In the rows, zero is written as 128.
Each path below is one point turned by a fixed rotation once a step. After each direction that follows a path, write how fast that rotation turns it, in deg/step (0 if it stays still).
Each turn is a multiple of 5 degrees from 10 to 175, or 0.
Each row of a path follows its step; steps can be skipped.
path 1
step 0: [136 128 128 121 132 129 119 123 133 131 117 139 126 141 132 124 126 132
 114 138 116 119 140 127 133 133 107 121 135 136 123 143 125 138 136 139
 144 129 115 125 133 124 124 116 127 126 126 125 140 126 125 123 122 124
 125 132]
step 1: [142 129 139 119 129 124 134 118 111 123 138 148 120 130 134 140 132 127
 129 130 129 124 125 115 142 121 119 121 132 131 123 127 123 144 129 117
 131 125 126 123 133 139 130 127 136 118 121 118 125 121 126 111 125 128
 123 130]
step 2: [133 122 126 116 132 118 117 117 122 142 143 135 129 139 127 129 138 122
 142 128 133 135 141 129 138 132 125 123 131 137 127 120 124 127 132 116
 111 128 109 125 140 136 132 117 127 131 137 126 125 139 133 130 130 125
 135 124]
step 3: [126 125 123 124 136 136 127 122 111 125 119 122 127 138 126 125 126 131
 119 131 133 132 131 124 138 129 129 126 129 129 135 132 134 130 124 124
 120 142 133 113 134 135 139  99 124 121 145 142 120 135 119 130 135 126
 124 131]
step 4: [123 131 119 141 128 122 136 135 128 124 129 133 131 134 128 137 132 136
 134 122 122 134 124 122 143 143 115 130 122 117 119 132 134 132 114 135
 121 115 126 115 129 135 121 109 119 130 127 122 115 134 123 127 137 128
 113 135]
step 5: [130 136 125 125 127 128 132 127 140 138 114 136 133 126 131 133 134 132
 150 132 117 130 136 124 143 125 118 135 129 128 145 133 139 125 126 130
 136 127 132 125 122 145 122 122 128 138 127 129 115 128 121 120 137 133
 143 127]
step 6: [135 120 132 123 135 132 129 124 132 131 124 130 124 126 130 120 145 127
 140 115 133 123 114 134 130 126 132 132 123 130 134 142 148 124 120 117
 146 125 118 128 118 137 137 117 123 120 126 131 118 126 142 128 129 118
 131 139]
step 7: [130 126 131 122 138 129 127 115 131 133 141 135 134 140 133 121 138 132
 115 124 134 131 118 130 120 121 133 129 125 125 131 146 138 129 127 139
 117 111 126 126 111 133 134 126 126 147 123 133 131 139 130 120 141 124
 131 128]
step 8: [124 128 137 127 127 123 129 106 134 111 121 132 122 144 129 137 130 117
 121 131 125 119 131 136 120 131 139 142 123 111 120 131 131 126 129 131
 136 124 125 136 126 132 125 115 135 137 129 136 117 140 120 119 124 131
 134 120]
step 9: [120 127 139 130 129 124 133 119 124 128 132 122 130 147 118 122 130 122
 117 131 125 119 126 133 138 138 110 135 118 125 132 126 134 120 120 142
 134 133 120 138 135 134 124 121 122 123 113 124 134 117 134 111 122 122
 138 126]
step 10: [117 134 140 128 129 138 130 126 107 123 137 138 125 139 130 121 134 116
 131 132 132 127 135 133 142 134 125 130 131 117 138 138 120 139 133 124
 126 125 118 132 109 137 125 135 125 121 129 122 131 109 123 128 134 132
 136 122]
step 11: [129 136 133 118 131 121 122 137 135 127 138 137 123 140 135 115 130 122
 130 124 132 136 131 134 129 139 122 132 151 119 120 136 120 136 144 129
 134 133 112 129 132 118 132 113 119 129 139 130 125 122 127 125 128 121
 136 130]
Speeds:
[128 130 129 128 130 126 129 128 124 127 132 128 126 127 128 126 127 129
 127 127 128 130 123 127 128 127 126 122 124 129 126 127 132 126 125 129
 125 128 130 130 127 125 128 128 128 126 123 126 125 124 128 125 130 126
 124 131] -> 130
[131 125 126 128 126 127 131 129 131 129 129 132 127 125 125 131 125 128
 126 127 131 132 130 131 131 127 126 124 128 126 130 131 129 126 128 127
 125 129 130 130 129 131 131 125 126 127 127 128 126 127 127 133 126 130
 127 127] -> 35
[124 128 128 123 129 130 127 124 132 124 130 131 130 131 123 126 126 124
 127 127 129 128 126 130 128 129 126 128 127 131 128 131 128 127 126 127
 132 128 130 127 128 128 128 132 134 129 125 127 129 130 129 129 127 130
 126 128] -> 40
[133 127 130 130 128 129 127 125 126 130 128 129 130 131 130 127 126 128
 126 127 127 127 129 132 125 126 126 130 122 127 126 128 124 127 129 126
 130 124 129 131 126 126 130 124 130 129 125 127 132 124 129 127 126 130
 130 126] -> 40
[129 129 128 126 128 129 128 129 132 129 127 133 128 124 131 125 128 132
 129 127 125 128 126 127 129 127 128 128 130 132 124 129 129 130 129 130
 131 126 125 128 124 128 129 129 128 130 128 130 127 124 126 131 125 130
 131 135] -> 60
[129 126 125 131 125 129 129 129 126 127 126 127 126 132 131 122 127 127
 129 126 128 132 129 130 124 129 129 124 129 130 129 131 127 127 129 129
 125 130 124 126 123 130 130 128 131 126 128 132 131 128 128 128 131 127
 126 129] -> 95
[131 127 125 128 129 127 123 132 132 131 130 125 129 130 127 128 128 127
 128 130 126 130 125 129 129 132 126 130 128 125 125 128 129 129 127 126
 126 129 122 131 130 128 126 128 128 131 124 129 130 129 130 130 127 125
 126 130] -> 160
path 2
step 0: [129 117 127 129 126 125 149 132 129 118 133 133 137 134 119 133 130 128
 116 122 139 112 116 125 138 131 124 125 120 127 135 123 129 124 115 136
 124 124 104 125 129 132 131 117 122 124 124 137 140 124 128 139 118 117
 128 108]
step 1: [131 133 133 135 134 108 121 127 131 128 123 130 133 133 147 126 132 133
 128 125 123 122 146 132 125 133 137 120 123 134 143 124 130 129 141 134
 118 144 123 116 120 124 129 130 123 141 132 127 117 141 138 140 132 118
 124 112]
step 2: [145 142 131 129 116 123 122 113 117 131 137 126 126 142 131 133 122 117
 124 121 129 130 131 120 133 126 123 131 131 125 125 133 138 135 132 122
 129 147 140 118 127 130 141 130 123 118 129 119 131 124 124 128 133 116
 148 145]
step 3: [129 116 126 137 124 141 130 134 121 117 132 130 120 127 113 133 114 125
 130 124 137 114 127 144 132 129 115 134 135 136 118 125 131 124 137 133
 128 133 131 129 142 135 131 144 125 129 127 128 116 144 118 120 125 126
 113 143]
step 4: [124 125 125 123 123 128 124 140 139 109 125 130 123 114 128 140 123 138
 137 132 118 128 136 125 127 135 128 131 116 124 133 127 125 106 129 104
 138 123 133 128 132 129 132 127 130 119 126 137 128 147 135 133 124 139
 140 125]
step 5: [123 126 122 124 137 131 132 128 126 130 112 113 141 126 125 116 124 133
 130 121 127 130 140 122 115 134 132 117 147 134 117 126 126 127 128 136
 122 117 128 120 120 133 127 132 132 123 137 136 134 120 137 134 127 143
 154 135]
step 6: [127 110 127 145 137 121 136 111 125 136 131 132 125 129 134 142 145 119
 136 124 145 135 117 123 128 130 126 116 130 120 116 125 127 128 130 141
 143 121 120 134 131 130 127 128 126 116 137 126 132 127 137 115 127 127
 128 121]
step 7: [136 139 129 133 131 126 128 128 113 135 126 131 113 121 119 130 141 140
 128 144 139 117 119 125 120 134 141 121 116 143 138 127 121 141 132 121
 132 136 124 130 133 130 118 113 129 125 130 134 119 129 137 143 127 128
 114 133]
step 8: [124 135 138 122 127 123 127 129 119 117 132 110 134 125 121 115 130 129
 125 125 116 130 112 133 126 112 120 123 128 129 140 123 145 120 135 127
 133 135 120 123 135 137 127 110 123 134 115 122 133 124 129 135 143 114
 139 127]
step 9: [137 124 130 135 133 139 127 146 137 126 127 128 121 119 134 137 119 124
 126 122 124 125 126 145 142 130 127 119 129 135 135 132 136 138 127 141
 116 127 116 112 123 121 150 129 126 134 140 123 135 126 124 115 138 120
 132 124]
step 10: [146 128 143 133 135 120 137 122 132 126 125 138 126 121 138 122 119 111
 140 126 120 117 138 126 138 130 133 135 132 118 136 138 125 127 116 115
 133 128 138 117 125 128 115 125 128 127 143 121 124 146 125 127 118 127
 125 138]
step 11: [132 141 122 128 129 122 136 134 136 120 134 119 129 136 113 128 128 132
 115 131 134 120 138 139 134 131 129 136 145 111 121 127 123 136 138 124
 126 139 127 132 131 143 112 139 133 111 119 133 133 131 121 129 119 134
 142 128]
Speeds:
[127 128 129 125 131 130 128 130 129 125 126 128 132 132 131 127 128 131
 128 130 130 128 133 129 126 127 128 130 129 128 127 126 129 128 126 126
 130 126 124 123 129 128 134 124 129 128 128 126 129 128 131 127 131 128
 126 127] -> 90
[131 128 131 125 126 131 127 128 124 126 132 126 126 125 132 126 128 124
 126 130 127 128 130 131 130 131 129 127 129 127 129 127 133 125 128 125
 125 126 127 126 130 126 128 132 131 126 128 129 126 130 124 126 131 128
 127 130] -> 55
[128 135 130 127 125 125 127 125 130 126 128 126 130 125 128 127 126 132
 127 128 128 128 132 125 129 126 127 125 127 128 128 128 125 129 129 127
 129 128 126 130 127 128 125 125 132 128 129 126 122 131 125 128 130 130
 130 126] -> 115
